In the rows, zero is written as 128.
Each named move below is a turn or a mirror, shown by a few rows before and after it. Which moves, in which order, take the first row of each later pair to the second? The first pair is answered.
gugu:
[134 122 134  71 103 109 157 183 163]  ->  [112 115 176  99  95 128 131 196 145]
[130 141 143 125  86 153 112  68 141]  ->  [136 141 129 116  87 143 120  62 147]
[131 127  81 109 110  97 140 107 137]  ->  [ 97 119 151 157  97 133  98 129 106]
[106  76 144 114 109  94 134 113 143]  ->  [105  76 149 117 111  94 134 114 142]
ger:
[146 144  94 136 131 102 126 141 136]  ->  [136 126 104 140 145  97 133 154 120]
[139 146 120 135 117 125 109 104 138]  ->  [115 110 137 145 137 112 125 121 110]
[116 113 163 139  88 138 103 111 144]  ->  [105 101 170 142  95 135 109 121 133]
[ 99  79 119 147 161 134 158  65  89]  ->  [135 134  93 132 125 156 134  33 139]
Suzo:
[110 101 179 117  76 141 113 128 145]  ->  [107  87 152 124  67 111 116 125 142]
[ 86  93 160 161 120 128 105 127 119]  ->  [ 86  91 152 165 121 121 109 122 116]
[118 195 153 156 110 184  82 124 129]  ->  [110 183 154 151  83 144  72 170 130]

Each pair is 2 to 3 moves apart.
[107  73 152 111 109  96 135 129 132]  ->  [132 120 137 102 109 140 127  70 160]
Suzo ger Suzo
[171 182  59 150 147 141 123  79 133]  ->  [163 192  97 142 171 182 124  87 130]
ger Suzo ger
[106 138 167 127 109 188  87 120 128]  ->  [103  84 120  91 172 137 164 131 104]
gugu ger Suzo
[ 70  64 153 149 163 115 148  86  92]  ->  [135 138  87 102 125 121 144  36 165]
gugu ger
[115 101 163 160 126 137 114 159 130]  ->  [121  97 129 174 140 137 130  97 122]
Suzo Suzo Suzo
[139 148 132 120 104 114 120 143 142]  ->  [143 147 107 127 115 116 130 104 136]
Suzo Suzo
[143 134  76 125  88  86 121 123 146]  ->  [103 120 149 180 113 148 101 106  97]
Suzo gugu ger
[133  95 126 110 127  80 145 181 111]  ->  [139 103 104 123 167 124 164  83 102]
Suzo Suzo
[ 91  83 143 175 120  91 135  95  71]  ->  [ 86  89 150 176 115  99 128  94  73]
ger gugu ger
[124 110  89 196 155 109 125 125  78]  ->  [158 154  58 173 129 119 116  96 118]
gugu ger
[120  84 205  90 149 162 157 137 146]  ->  [133  55 125  89 123  76 179 138 151]
Suzo gugu Suzo
[124 126 173 117 111 154  94 133 149]  ->  [120  83 128 101 153 106 153 134 127]
gugu ger Suzo
[121 106  80 133 122  74 152 129 112]  ->  [132 159 111 155  72 123  91 111 142]
gugu ger
[141 124  90 135 105 108 141  86 150]  ->  [109 104 164 162 141 157 134 101 114]
Suzo gugu ger
[135 129 118 134 103 139 119  90 148]  ->  [122 101 131 125 147 141 151  96 121]
ger gugu Suzo
[139 152  90 133 106 115 118 128 134]  ->  [126 150 124 157 113 150  99 119 120]
Suzo gugu
[150 174 149 115 116 151 111 176 149]  ->  [130 133 136 136 106 102 115 200 125]
Suzo gugu ger
[109  82 145 132 189 126 170 108  89]  ->  [157 175 165  88 115 161 112 142 177]
Suzo ger Suzo
[105  82 135 170 145 135 142  58  92]  ->  [ 98  85 190 144 109 111 112 177 107]
Suzo Suzo Suzo
[112  95 116 163 118  99 128 100  73]  ->  [135 113 102 135 144 123 151  69  88]
Suzo gugu
[143 138 101 105  85  90 130 158 151]  ->  [150 151  89 117 124 137 146  74 142]
Suzo Suzo
[102  70 136 133 104 116 151 118 125]  ->  [103  71 150 135 115 133 154 113 125]
ger Suzo ger
[106 127 113 170 104  88 100 166 121]  ->  [127 150  89 153  96  88  99 150 145]
ger gugu
[138 135 125  85 148 155 168  86 143]  ->  [132 150 152 102 133 179 137  84 144]
ger gugu ger
[138 148 162 120 124 164 112 158 131]  ->  [156 146 113  94 118 127 136 157 149]
gugu Suzo
[110 108 154 108 128 116 136 171 125]  ->  [142 140 102 107  96 108 124 128 156]
Suzo ger
[133  93  86  94 147 115 163  98 127]  ->  [130 140 141 127  94 174  88  89 146]
gugu ger
[123 100 102 153 164 109 153 104 103]  ->  [147 154  98 152 122 142 110  82 143]
gugu ger
[124 113 100 142  96  89 119 135 100]  ->  [136 137  93 145  99 126 116  86 109]
gugu ger Suzo
[122 138 168 110 143 139 120 181 116]  ->  [120 109  90 137 129  75 137 138 101]
Suzo Suzo
[128 106  68 146 192  76 149 159  68]  ->  [184 204  66 116 162 154 114  97 139]
ger Suzo
[131 114 119 132 194 133 138 121  93]  ->  [145 162 135 140 153 171  94 101 121]
gugu ger gugu
[141 164 144  87 126 155 124 157 174]  ->  [142 136  80 111 100  86 131 145 166]
Suzo Suzo
[125 141 165 142 126 149 117 160 113]  ->  [138 151 131 139  94 121 104 155 135]
Suzo ger
[122  87 124  90  85  93 145  96 153]  ->  [ 95  70 168 122  81 108 123 111 130]
ger gugu
[126 128 160 124  89 118  93 154 149]  ->  [120  94 134 106 124  83 135 165 131]
gugu ger
[109 108 146 132  75 120 126 103 149]  ->  [115 110 131 127  88 116 136  86 152]
Suzo gugu
[159 172 105 121 146 176 141 124 134]  ->  [159 177 111 112 131 168 131 144 143]
ger Suzo ger
[127 150 142 116 121 158 115 132 142]  ->  [113 110 139 116 149 134 143 148 116]
gugu ger
[100 111 145 154 106 135 119 125 119]  ->  [107 124 149 144 123 159 126 104 123]
gugu Suzo gugu
[131 148 137 152 157 137 111 163 100]  ->  [144 166 120 146 130 127  98 163 119]
ger Suzo
[143 155 137 139 101 148  92 129 147]  ->  [151 150  98 132 100 120 108 115 150]
Suzo gugu Suzo
[119  89  85 148 141 107 144 117 102]  ->  [117 108 119 152 166 156 138  91  98]
Suzo gugu
[109 128 168 137 152 145 123 158 104]  ->  [130 162 142 125 101 126  98 162 144]
ger Suzo
[138 160 133 109 120 163 119 127 147]  ->  [118 110 118 109 145 109 153 158 117]
ger Suzo gugu
[ 80  78 164 172 123 123 115 108 100]  ->  [138 161 136 122  94 160 101  72 176]
ger gugu Suzo
[124 166 107 121 146 163 137  74 123]  ->  [113 146 112 114  90  89 118 179 133]
Suzo Suzo Suzo
[ 97  94 164 106  99 119 150 137 140]  ->  [106  93 126  99 106 107 167 108 145]
gugu Suzo
[149 141 121  99 104 121 139 115 163]  ->  [152 136 110 106 115 123 142  97 157]
ger Suzo ger
[111 134 148 173 124 160 112 140 100]  ->  [127 153 137 166  97 154  98 139 123]
Suzo ger
[117 132 146 162 139 158 108 142  91]  ->  [160 168  85 122 112 131 113 127 138]
Suzo ger gugu
[135 106 116 127 124 183 102  38 127]  ->  [ 99  72 190 111 115 154  89 174 111]
Suzo ger Suzo
[135 127 137  96  73 103 122 115 169]  ->  [114  79 123 108 116  88 159  97 126]
ger gugu Suzo
[108 119  90  88 148 109 174 126 122]  ->  [ 76 131 170 141 115 160 110 138 106]
ger gugu
[108  99 172 100 135 107 146 188 104]  ->  [154 156 113  87  73  99 118 141 160]
ger Suzo
[130 150 169 154  96 164  84 130 146]  ->  [134 159 172 141 100 169  88 128 153]
gugu Suzo gugu
[133 126 116 114 120 137 131 102 143]  ->  [119 111 147 113 127 133 131 144 129]
Suzo Suzo ger
[119 110 179 113 134 149 125 114 135]  ->  [134 113 141 109  89 105 112 134 155]
Suzo ger Suzo
[142 115  93 122 114 108 143 124 141]  ->  [118 120 156 150 113 153 108 134 125]
Suzo gugu Suzo
[ 90  63 175 125 142 105 136 147 106]  ->  [135 149 150 109  74 137  82 113 179]
ger Suzo gugu
[112 111 130 148 107  86 122 189 110]  ->  [131 112  71 143 131  84 152 112 112]
gugu Suzo
[123 103 102 142 120 115 134 146 116]  ->  [137 123  91 138 127 138 133 107 128]
Suzo ger
[122 137 164 135 193 141 129 156  85]  ->  [116 117 128 144 168  78 127 178  80]
Suzo Suzo
[139 130 105 121  98 134 137 119 143]  ->  [138 141 122 114 107 153 135 120 145]
Suzo Suzo
[144 132 137  79  91 135 129 117 179]  ->  [118 120 174 114  76 139  98 133 159]
Suzo gugu
[103 108 120 166 101  98 117 105 108]  ->  [118 141 157 132 141 167 128  86 126]
gugu Suzo Suzo
[114 141  97 133 111 146 140  62 121]  ->  [102 150 157 135 105 181 113 102 117]
gugu Suzo
[107 103 170 138 139 147 143 124 109]  ->  [110  97 159 129 151 134 154 121 107]
ger gugu ger
[110 122 103  89 115 129 134 145 146]  ->  [ 93 107 114 120 101 122 118 151 130]
gugu Suzo
[142 146  53 149 126  99 116 108 128]  ->  [110 147 132 186 123 153  75 120 105]
gugu Suzo Suzo
[114 146 148 201  86 163  99 120 106]  ->  [153 147  52 139  92 101 151 113 142]
Suzo Suzo gugu
[123 145 126 163  76  99 105 137 107]  ->  [130 148  96 159  91 101 123  93 106]
Suzo gugu
[119 110 104 116  97  99  97 109 145]  ->  [ 97  96 137 144 120 125  96  95 114]
Suzo gugu ger
[142 160  99 169 134 153 116  77 122]  ->  [144 148  75 154 152 134 142  76 121]
ger gugu ger
[129 120 110 159 121 134  97  88 105]  ->  [124 138 159 140 123 163  84 130 114]
Suzo Suzo
[125 136  84 166 133 124 156  99  99]  ->  [131 158  93 170 117 142 139  93 109]
gugu ger gugu
[120 115 118 101 149 163 136 143 132]  ->  [119 100  90 108 135 127 139 139 128]
Suzo Suzo Suzo
[141 130  89 125  99  76 128 146 140]  ->  [121 103  91 142 143  89 158 108 108]
Suzo ger
[ 98  87 188 122 164 155 155 142  94]  ->  [ 95  65 151 133 134  94 158 158  89]
Suzo Suzo
[130 128 105 132 122 111 129 112 136]  ->  [117 122 130 145 139 134 127 109 119]
ger Suzo gugu
[ 84  96 169 150 174 134 112 136 103]  ->  [ 84  83 135 160 163 100 119 122  97]
Suzo Suzo Suzo
[134 145 102 100 124 132 113 141 180]  ->  [106 123 119 147 100 118  85 153 157]
Suzo gugu Suzo
[108 100 136 142 148 120 134 111 101]  ->  [108 104 146 152 138 135 123 109 104]
ger gugu ger
[119 119 183 117 141 159 105 167 125]  ->  [161 151 119  75 133 144 128 138 170]
ger gugu
[152 160 179 102 111 168 109 157 132]  ->  [157 140 128  95  83  95 119 181 136]
Suzo gugu
[144 164 115 119 138 151 112 132 144]  ->  [146 155  98 108 147 135 128 136 142]
ger gugu ger
[130 107 131  90 140 113 143 162 125]  ->  [134 111 118  98 164 141 154 111 120]
Suzo Suzo Suzo
[131 123 109  96 151 115 151 118 143]  ->  [113 125 167 112 145 149 126 144 131]
Suzo Suzo gugu
[106 144 168 168 159 211 100 105  86]  ->  [178 190  72  71 124 144 136 131 169]
Suzo ger gugu
[117 110 146  95 168 111 179 137 144]  ->  [137 158 155 101 102 120 124 150 185]
gugu ger Suzo
[128 156 130 134 126 165 103 132 136]  ->  [135 133  92 108 134 113 138 157 140]
Suzo ger gugu
[133 125 138 129 208 170 146 137  83]  ->  [170 169 101 103 186 179 141 110 128]
gugu ger
[161 160  94  93 128 117 135 160 147]  ->  [139 117  86 115 159  95 163 153 107]
ger Suzo
[110 106 116 174 126  99 127 139  77]  ->  [141 177 132 147 124 176 108  96 119]
Suzo ger Suzo
[130 128 117  91 141 114 149 163 136]  ->  [136 157 141 109 112 146 110 158 149]
gugu ger
[149 138 101 135  83 155 108  68 139]  ->  [132  83  80 120 132 111 166  88 104]
gugu ger gugu
[136 133 104 150 111 131 105 110 139]  ->  [114 102 124 152 150 125 125 125 108]
Suzo gugu ger
[107  95  92 142 133  90 141 150 115]  ->  [141 154  79 131 120 137 127  95 151]
ger Suzo
[122 125 111 131 118 140 168  64 144]  ->  [ 95 108 175 142 130 162 155 103 119]
ger gugu Suzo
[129  97 134 154 112 125 117 101 125]  ->  [134 101 136 138 139 140 134  95 125]
gugu Suzo ger
[148 146  94  99 113 127 122 144 133]  ->  [125 106 103 112 142 115 142 149  97]
Suzo ger
[138 138 119 133 134 139 156  75 129]  ->  [119 131 176 144 100 128 120 157 127]
gugu Suzo Suzo
[112 129 150 142 118 157 114  94 122]  ->  [113 100 119 125 149 126 154 103 113]
gugu ger
[135 144 106  94 119 103 154 161 141]  ->  [113 121  93 155 108  94 137 114 105]
gugu Suzo Suzo
[112 123 151 133 131 117 125 148 119]  ->  [112 134 154 135 121 122 115 145 125]
gugu ger gugu
[159 134 104 106 145  78 126 175 104]  ->  [142 146 156 137 120 114  82 180  98]
ger gugu
[144 160 100 106  85 102 112 131 160]  ->  [ 93 118 165 167 107 126  97 136 102]
Suzo gugu ger
[123 135 127 155 114 123 122  97 114]  ->  [121 134 139 145 138 138 137  93 113]
gugu ger Suzo
[100 154 150 144 115 149 111  84 128]  ->  [113 137 102 110 143 112 155  80 130]
ger gugu
[ 94 131  90 121 117 103 145 150 107]  ->  [ 83 142 124 153 117 148 118 119  96]
Suzo ger gugu
[121 133 105 166 109 140  91  89 106]  ->  [115 117 118 153 155 158 124  91  91]
gugu ger Suzo
[141 154 106 113  78 100 145  96 169]  ->  [ 91  87 146 140 117  82 167 139 105]
ger gugu
[115 128 182 107  94 141 112 153 155]  ->  [106  93 170  99 124 114 150 169 130]
gugu ger gugu
[ 86  84 180 146 128 168 115  78  87]  ->  [111 136 193 119  81 180  78 109 140]
ger Suzo
[104  67  88 103 141  77 186  96 101]  ->  [133 151 167  65 151 198 157  89 151]
Suzo ger Suzo
[158 169  87 139 129 116 130 171 126]  ->  [129 138 115 179 148 127 123 164  84]
ger Suzo gugu
[125 131 112 135 156 155 147  95 110]  ->  [114 127 159 130 130 140 123 176 117]
gugu Suzo Suzo
[102 120 120 143 175 148 146 115 103]  ->  [ 98 122 147 131 155 138 130 176 111]
Suzo Suzo
[117 103 165 116 127 151 141  95 126]  ->  [127  95 137  93 108  99 150 132 141]
Suzo Suzo gugu
[142 172 141 141 156 159  99 133 139]  ->  [142 138 101 117 167  95 138 162 130]
ger Suzo gugu
[131 137 156 109 152 169 137 108 139]  ->  [119 123 172 106 137 143 134 164 134]
ger Suzo
[106  92 132 134 168 147 147 105 118]  ->  [123  98 119  96 157 120 159 149 142]
Suzo Suzo gugu
[102  96 159 147 136 142 114 122 102]  ->  [148 145 110 115 112 145 112  88 153]
ger gugu
[ 83  66 161 141 115  78 141 187 100]  ->  [157 169  90 122  65 127 108  74 185]
ger Suzo Suzo
[149 139 111 167 169 139 117 143  79]  ->  [165 145  90 134 169 120 133 161 101]
Suzo Suzo gugu
[ 97  79 208 123  93 123 112 169 122]  ->  [160 136 111  79  63 104 123 107 190]
ger gugu Suzo
[129  91 121  96 132 115 155 110 134]  ->  [134 125 149 114  97 150 112 101 154]
gugu ger
[135 153 124 156  93 108  91 158 133]  ->  [125 122  90 168 116  88 120 127 109]
ger Suzo gugu
[138 170 163 134  60 129  89 115 176]  ->  [123  93 102 113 111  39 168 135 138]
Suzo ger gugu
[129 142 111 122 114 105 138 115 137]  ->  [120 128 119 128 141 114 150 102 120]
ger Suzo
